Each named move below is a turn or a mirror, shown by a few rows before and after it. Which moves, in which order, take the first row of each later pair to the second? The first pair is answered.
Q_135:
[ -9 -28  17   7  14  31   0  13  -4  11  -3  -9  -2  34] -> [-22   7  12 -12  23   8  13 -18  -2  20 -22  -5  25  22]
[ -1  47  13   0 -13   1  22 -33   0   5   8  11  10  16] -> [ 14   7  18  21 -24  26   7   4  -3  -5  30   6 -19  30]
[-13  19  17  13  -4   9 -15   1  10  -4   3   7 -25  -8] -> [-17  27  16   8  -3   4 -12  -7  11  -3  -1   8 -19 -11]
Q_854:
[-25   9  13  25 -15  13  -5   3  -8 -11   5  -7 -24  -4] -> [-12  -9  13  26   3  15  -5   4 -10 -23   9 -21  -8  19]
[ -9 -12  17  16  -6   3   2   3 -10   8   1 -10  -5   1] -> [ -9 -11  18  16  -5   3   1   3 -10   8   1 -10  -6   1]
[ 31   6   7 -18  11   8   1   3  23 -29  16  19  17  -4] -> [ 19  22   7 -18  -5   6   0   2  25 -19  11  29   4 -23]
[ 16   2   4  -1  13  -4  -6 -14   5  -7   4  -5  12   4] -> [  4  18   3  -2  -1  -7  -6 -13   7   1   1   7  -1 -14]
Q_640:
[ 11  -2   6  13  28   8 -11   1   6   0   5  18  -1  -8] -> [ 14   0   4  11  32   5 -10  -3   6  -3   5  15   3  -5]
[-20  -5   7   2   6   6   9   8  -3  19  -8   4  -3  -5] -> [ -9   2   2  -6  16  -3  12  -7  -2   8 -11  -6  16   5]
[21 -8 25  6 25  0 12  3 13 -8  8 -6 22 11] -> [  9 -16  32  17  13  11   7  23  11   6  11   8  -3  -2]
Q_387:
[ 29 -20  -6  -9  -4   7  -4  19   0  -1   7  -2  -6  14] -> [ 24 -20  -5  -5 -10  10  -7  24   0   3   6   3 -14   9]
[-21  -2 -10 -17 -11  -1  19 -14 -11  31  -9   2  -3 -11] -> [ -8  -3 -15 -24  -1  -7  22 -24 -10  23  -8  -7  14   0]
[  2   0  -4   3 -12  -1   0   0   3  -7   2   9  -7  -3] -> [-7 -4 -2  4 -7  2  3  1  1  0 -2 11 -7 -5]
Pairs:
Between the rows of a pair lie 2 to 3 moves.
[-21 -44 -31 -17  11   4  25   5 -10  52 -33   1   5   6] -> [ 26 -17 -48 -37   7 -21  18 -25   3   5 -20 -21  30  22]  Q_854 Q_640 Q_387
[ -6   3  14   2   0  13  -7  20   0  10   9  21  -5 -13] -> [ -6   9  12   0  -4  10  -8  17   1  10   8  22  -5 -16]  Q_854 Q_387 Q_854
[-22  22  -3  -6 -20   6 -11   4  -1  23  18  37  -8 -23] -> [ 13 -29  -1   2  17  20 -12  14  -7  -4  33   7  20  27]  Q_135 Q_854
[-17   1 -13  -3 -16  -1  12 -25 -14  11 -15 -24  -4   2] -> [-14 -25  -7   6  -8  13   9  -7 -18  12  -9 -25  -8  14]  Q_854 Q_640 Q_854
[-21  -4  14  41 -24  13  -9  11   3   8  -3  -4 -34  -8] -> [  6 -29   8  35  13  10  -3  -1  -1 -14   0 -32   6  31]  Q_854 Q_387 Q_640
[ 17   8  -6 -17   8  -2   8  -8   5  -3   6  -4   4   0] -> [ -1   9  -2 -14   5   1  12  -2   4  17  -1   9  -3 -12]  Q_640 Q_135 Q_387
[-21 -15  16   7  13  -6   4   0 -16  -1  -8 -14  -9  14] -> [-18   1  10  -4  15 -16   8 -16 -14  -4 -14 -16   4  11]  Q_135 Q_854 Q_387
[ 16  -5 -14  -2 -16   1  -3  -3  -1  -7   3 -12  -7   5] -> [ 11 -14 -10   3 -14   7  -3   4  -3  -4   3 -12 -11   6]  Q_387 Q_854
[ -3  10 -16  -7 -14   1  22 -23  -6   3  -1 -21 -12 -13] -> [  4  -3 -13   1 -21  11  16 -10  -6  -4   9 -25 -24  -6]  Q_135 Q_640 Q_387
[-12 -22  16  17  -6  21 -18  40 -15   7  11  19 -18   2] -> [ 29  -9  -1  -7  16  -5 -13   2  -8 -30  14 -10  29  32]  Q_387 Q_640 Q_387
[ -9  10  -1   3  -3  -9  -5  -7  12 -40   7   1  14  17] -> [-23  18   2   1   5 -13   2 -12  12 -25  -2  10  20   9]  Q_640 Q_854 Q_135
[22 -5  9 -7 21 -4  1  6  9  1  8 15 15 -3] -> [ 17   4   9  -9  18  -7   1   4  12   5   6  22  14 -11]  Q_640 Q_135 Q_387
[ -7 -28 -15 -13  -3 -19  11  -9 -16  30  -6  -4  -9  10] -> [-11 -19 -16 -14 -10 -22  10 -11 -16  32  -7  -1 -14   4]  Q_135 Q_640 Q_854
[ 25  15   5   9 -17  10 -16  12  13 -53  22  -4 -11   9] -> [ -4  36  12  13 -31   8 -14  12  13 -31  11  15 -27 -16]  Q_135 Q_387 Q_135
[ 14  -9   0   8 -15   6  -6  16   2 -12  13  -7 -22   6] -> [ 16  14  -8 -11  -1 -15   4 -16   5 -17   2 -16   9   8]  Q_640 Q_135
[-35  15   2  11 -17 -23  15 -10   0  31 -16   7  -9 -14] -> [ -4 -32   4  31 -21   1  -1  23  -2   5  11 -12 -27  16]  Q_640 Q_135
[  2  -9 -22 -14 -16   1  11 -11  -7 -10   0 -28   5  17] -> [-23   8 -18 -15 -24  -2  15 -11  -6  13 -11  -7  -5  -8]  Q_640 Q_135 Q_640
[-35  21  12   5 -13 -14  -1 -27  -8  32 -24   5  -3   6] -> [ -1 -35  13  22  -4   9 -14   4 -11   8   1 -17  -9  43]  Q_387 Q_854 Q_135
[-14 -27 -15  -4  16  13   7  -7 -11   3 -18  -5  -6  10] -> [  4  -6 -24 -18  10  -1   4 -23  -4 -13 -14 -11   4  10]  Q_854 Q_387 Q_387
[ 14 -50   5 -24  21  18  -4  10  -5  10  -6  -9   3  21] -> [-22 -21   9 -28  13  11   4   4  -4  40 -23  17  -5 -12]  Q_135 Q_640 Q_135
[ -4   9  17   9  20  -8   5 -27  -7 -19  -8 -16  17  11] -> [-11  12  22  23 -17   5  -8  -3  -3 -15   3  -1 -28 -10]  Q_135 Q_387 Q_854
[ -6   9 -24 -22  -8  -8  -1  -3   1  18  -6   3  -4 -18] -> [  2   8 -27 -25  -5 -11  -1  -7   2  11  -4  -1   3 -13]  Q_387 Q_387 Q_387
[ 21  -9 -29 -44  21   3   6 -17  -3  -7  17  18  10   1] -> [ -1  -9 -18 -28  -5  18  -2   8  -5  10  20  39 -29 -22]  Q_387 Q_640 Q_387
